Named moves, each a turn or a mirror, and the order they were made in; the first pair answered:
Z_197:
[ 0 -4  5  0  5  3 -4  9 -8] => [ 3  4  8  0 -3  0 -3  2 -9]
[-5 -5 -1  1 -6  4 -3  3 -6] => [-8 -2  1  0 -5  6 -2  4 -5]
[ -3   2   0   4   9   7   1   8 -14] => [ -1  12   4   2  -1   4   0   1 -15]
Z_5:
[-3  0  7 -8 -4  3  2  1 -1] => [ 4  5  4 -7  1 -3  4 -4  5]
[ 1  3  3 -1  2 -3  2  2  1] => [-1  0  3 -3  3 -1  2  4 -2]
[ -7  -6  -9  11 -11  -2 -10  15  -6] => [ -3   6   1   8 -24  -3  -6   0  -9]
Z_96:
[ -3 -18  -5  -8  14   7  -1  13  -4] => [ -5 -16   3 -13  13  11   2   5  -7]
[  8  -7   6 -10   4   6   1  -3   7] => [  8  -4   8 -11  -3   6   0  -6   6]
[ -3   2  -2  -6 -10   8   0 -10  -3] => [ -3   4  -7  -2 -14   6  -1  -5  -2]
[ -5  11   2   5 -12   1  -5   0  -6] => [ -4  10  -3  10 -11  -4  -6   5  -3]
Pairs:
(2 to 3 moves a pair)
[ -6 -12 -14  12  -3   6 -11  20  -3] => [ -9   0  11  -5 -18  13  -7  -5 -13] => Z_96 then Z_5
[ 11  23   9   5 -26 -12  -2 -14  -4] => [  9   0 -22  22  -6 -17  -9  19   6] => Z_96 then Z_5
[ -4  -5  20 -18  -3  16   5 -15  -9] => [ 16  16  -5  10  -5 -18   5  -5  12] => Z_96 then Z_96 then Z_5
[  9  17 -13  18 -15 -13  -9   3   5] => [ -1  10   4   8 -29   6 -10  -1 -12] => Z_96 then Z_5 then Z_5
[  9 -11 -14  14  10  -9  -2  20   6] => [  3 -19   2  -9  25   4   4   8   0] => Z_96 then Z_96
[ -4  -8  12 -16   7  10   2  -7  -3] => [ 2 -8 -7 -7 18 -3  2  6 10] => Z_96 then Z_5 then Z_5
[-10 -18  11 -21  14  28  -3   0 -16] => [ -1  12  21 -11 -24  14  -6 -13 -19] => Z_197 then Z_96
[ -4 -12  -2   1  15   3  -2   7   1] => [  3   2   8  -7  10  -5   5 -13   2] => Z_96 then Z_5 then Z_5
[ -6   9  10 -13  -4  -1   4 -17   0] => [ -1  16   1   0 -16  -7  -1  -7   3] => Z_96 then Z_96
